Input:
[[ -7.674  15.545   4.543  24.270  13.425  -2.792  16.626   2.445   8.741
    4.910  12.186]
 [  8.886   6.627  11.079  12.471  15.425  12.966  11.712   9.577   9.806
    8.879   4.864]
 [  8.313  -1.261  12.865   5.566   0.613   9.133   8.820  16.361   7.047
   -0.695   0.006]
 [-16.993  -1.307  -3.404   6.740   5.101   9.032   6.833   5.991  27.398
    7.263   4.482]
 [-17.708   0.721  -3.008  10.733   5.111   8.556   9.020  10.195  27.500
    4.354   6.210]
 [  2.754  12.301   5.127  26.620   9.466  11.730  15.629   2.556   6.625
   11.057  11.948]
 [  9.021  -4.068  11.580   2.586  -2.867   3.729  12.372  19.516   4.923
   -2.614   3.412]
 [ -9.458  15.597  12.431  13.798   8.528  -5.378   6.153   3.670   6.964
    6.332   3.957]
 [ -2.947  15.808   7.716  18.829  11.928  -4.536   8.220   4.648   7.008
    1.931   9.780]]
Output: 0.006

Input:
[[-0.029  0.011  0.010 -0.110 -0.164  0.017  0.192  0.165 -0.063  0.172
  -0.022 -0.014  0.088]
 [ 0.043  0.011  0.092  0.018 -0.023  0.055  0.014  0.050 -0.013 -0.027
   0.052  0.039  0.053]
 [ 0.075  0.087  0.149  0.187  0.181  0.006 -0.041 -0.005  0.108 -0.095
   0.099  0.115  0.082]
 [ 0.093 -0.034  0.128  0.068  0.043  0.077 -0.056 -0.005  0.038 -0.112
   0.087  0.045  0.033]
 [ 0.013  0.012  0.118  0.040  0.006  0.026  0.038  0.066  0.026 -0.023
   0.061  0.043  0.085]
 [ 0.083  0.020  0.144  0.071  0.050  0.047 -0.017  0.024  0.032 -0.090
   0.087  0.101  0.069]]
Output: 0.082

Input:
[[ 16.21  -8.17  23.49  -4.99 -19.63 -12.37  -2.96 -17.64  14.89  21.07
   -4.85]
 [  5.32  11.37  20.32   1.92 -11.70   2.58  -8.85 -14.64   0.95   8.89
    4.55]
 [  9.71  14.24  19.58  11.95  -9.22  -9.63  -3.28 -12.41  -5.68  15.09
   11.43]
 [  0.33   8.11   6.58  18.95   5.50  -6.96   1.85  -6.44  -7.61  16.04
    1.23]
 [ -1.04   3.30  -1.56   2.66   2.97   4.53  -1.18   2.66  -0.27  -1.36
   -4.74]
 [-12.79   4.48 -15.34  -8.20  10.86  18.61   0.39  15.74  -2.78 -26.55
    4.77]
 [  3.36  -4.83  -3.71  -1.77   1.77  -1.63   5.60   3.67   3.79   4.37
    0.17]
 [-13.52  -2.74 -19.29  -3.02  15.99  12.94   5.59  15.38  -3.61 -17.10
    4.48]
 [ 13.87 -11.37   6.75 -11.56 -11.91  -7.32   1.51  -3.02  14.59   5.37
   -5.69]
 [  5.93   3.84   2.04  21.15   8.95 -13.93  12.32  -5.47  -8.28  25.83
    8.27]
 [  3.26   7.45   3.31   2.15   0.15  -0.72   4.31   1.15  -5.69   4.43
   16.60]]
Output: 11.43

Input:
[[ -67.4  -23.3 -126.0 -188.7  -17.0  -93.6   13.0  -13.1 -106.2   14.7]
 [ -60.1  -59.0  -58.2  -58.4  -57.4  -60.3  -58.1  -58.9  -55.5  -58.3]
 [-117.0  -91.9 -114.7   80.8 -124.5  -75.3    3.6   43.7 -183.8  -29.4]
 [ -22.7   -9.3  -31.7 -243.6  -17.3   53.1  -79.0 -105.7   69.6  -48.4]
 [-177.8 -114.5  -72.8  -36.9 -157.9  269.8   32.2   92.6  -58.9   11.6]
 [-145.3  -80.9   24.4  -24.9 -181.3   25.4 -189.6   35.1  -19.9   41.3]
 [  -8.7  -52.9   66.7 -138.8  -14.0 -105.2 -221.3 -178.1   74.6  -84.6]]
Output: -29.4

Input:
[[ 0.822  0.491  1.164  0.007 -0.376 -0.751 -0.253  0.986  0.477  0.030
   0.351 -0.042  0.714 -0.593  2.137]
 [ 1.085 -0.525 -1.135  1.348  0.228 -0.630 -0.675  1.488  0.654 -0.228
   0.289 -0.168 -0.317  1.135  2.225]
 [ 0.544 -0.202 -0.827  0.826  1.053  0.755  0.052  1.131  0.740 -0.228
  -0.041  0.430 -0.262  1.107  0.693]
 [-0.269  0.965  1.199 -1.050  1.087  1.798  0.628  0.668  1.142 -0.296
  -0.147  1.072  0.513 -0.040  0.007]
 [-0.325 -0.413  0.695 -0.602  0.576 -0.481  2.235 -0.376  0.344  1.918
   0.911 -0.400 -0.485 -0.261  0.139]
 [-0.340  0.276 -0.983  0.313  0.927  1.756  0.181  0.312  0.676  1.203
   1.253  0.715 -0.260  0.767 -0.860]
 [ 0.606  0.635  1.742  0.685 -0.004 -0.329  1.532 -1.545 -1.063  0.922
  -0.054  0.269  1.046 -0.039 -1.679]]
Output: 0.693

Input:
[[ 0.048  0.105  0.119  0.133  0.031  0.040  0.160  0.064  0.099  0.049
   0.130  0.092  0.122  0.014]
 [ 0.115  0.117  0.208  0.190  0.169  0.092 -0.023  0.081  0.149  0.021
   0.222  0.154  0.224  0.118]
 [ 0.113  0.113  0.113  0.112  0.112  0.096  0.114  0.112  0.112  0.113
   0.111  0.114  0.109  0.112]
 [ 0.129  0.171  0.134  0.079  0.157  0.146  0.090  0.102  0.172  0.162
   0.044  0.170  0.136  0.070]
 [ 0.151  0.134  0.121  0.068  0.203  0.095  0.147  0.122  0.074  0.061
   0.085 -0.004  0.171  0.140]
 [ 0.122  0.151  0.119  0.061  0.194  0.254  0.150  0.101  0.097  0.073
   0.113  0.051  0.142  0.089]
 [ 0.069  0.261  0.061  0.181  0.087  0.141  0.149  0.178  0.223 -0.003
   0.085  0.110  0.070  0.195]
 [ 0.139  0.115  0.158  0.256  0.180 -0.217  0.231  0.228  0.026  0.127
   0.106  0.198  0.130  0.056]]
Output: 0.112
---
-.06 -.03 .06 .57 -.21 .03 -.01 gives -.06

.01 .35 .31 .34 .30 -.43
-.38 .33 .34 .44 .34 .09
-.30 -.33 -.32 .21 .26 .35
gives -.30

.28 .30 -.03 .41 gives .28

-.56 .41 .23 -.35 .37
-.08 .36 -.04 -.48 .15
gives -.08

-.01 .37 .03 -.36 -.06
.36 .33 -.52 -.07 .56
-.37 -.30 .07 .37 .31
gives -.37

.52 .48 -.33 -.18 -.44 -.22 -.49 gives .52

-.21 .12 -.04 .42 .30 .58 -.57
-.19 .07 .03 .52 .20 .49 -.42
gives -.19

-.45 -.45 .31 -.30 -.02 .31 .04
-.02 .10 -.04 .03 -.20 .10 .23
.29 .35 .21 .11 .13 -.51 -.26
gives .29
---
Input:
.13 .37 -.21 .10 .09 .56 -.33
.39 .40 .16 -.10 -.45 .28 .14
.39 .23 .22 -.17 -.41 .14 .16
Output: .09

Input:
-.08 -.56 -.53 -.34 -.57 .25
-.47 .44 .50 .07 -.03 .20
-.47 .28 .22 -.51 .57 .25
Output: -.34

Input:
.07 .03 -.04 .18
-.18 .41 .17 -.26
-.14 .19 .03 -.20
Output: .03

Input:
-.51 -.14 -.26 .23 .04 .25
.42 -.39 .25 -.11 -.16 .16
.16 -.44 .25 -.34 -.08 .29
Output: .23

Input:
.27 .23 .01 .17
-.28 -.47 .30 -.08
-.09 .26 -.17 -.01
Output: .23

Input:
-.03 .19 .35 .19 -.09 -.36 .49
.03 -.08 -.02 .06 .16 .03 -.42
-.10 .08 -.09 .19 .06 -.10 .35
Output: -.09

Input:
.20 .20 -.42 .44 .08
-.32 .28 .20 .46 .05
.05 -.46 .23 -.54 -.09
Output: -.42

Input:
-.16 -.30 .58 .23 .42
-.34 -.44 -.42 -.37 .24
-.15 .30 .37 .19 .42
Output: .58

Input:
.24 .02 .20 -.27 .28 -.53 .34
.05 -.07 .00 .26 .38 .07 -.03
.07 -.16 -.20 .07 -.24 .07 -.18
Output: .28
---
.16,.07,-.21,.10,-.57,-.48,.45
.37,-.34,.00,.48,.04,.28,-.36
-.49,-.13,-.13,-.16,-.20,.11,.29
| -.13

-.16,-.20,.44,.01,-.02
-.01,.03,-.49,-.29,-.09
.14,-.06,.41,.07,.08
| .41

.19,-.04,-.02,-.01,-.28,.01,-.04
.03,-.12,-.10,-.05,-.31,-.04,-.11
.07,-.45,-.02,-.33,-.31,.14,.03
| -.02

.06,-.21,-.20,-.21,.37
.03,-.13,-.06,-.13,.46
.14,.13,-.42,.13,.15
| -.42

-.04,-.28,.48,-.26,-.29,.51,-.32
.27,-.37,-.04,-.50,-.55,-.25,.38
-.09,-.37,-.07,-.23,-.35,.20,.48
| -.07

-.19,-.42,.48,.04,-.09
-.36,.40,-.58,.24,-.38
.30,-.35,.42,-.13,.11
| .42
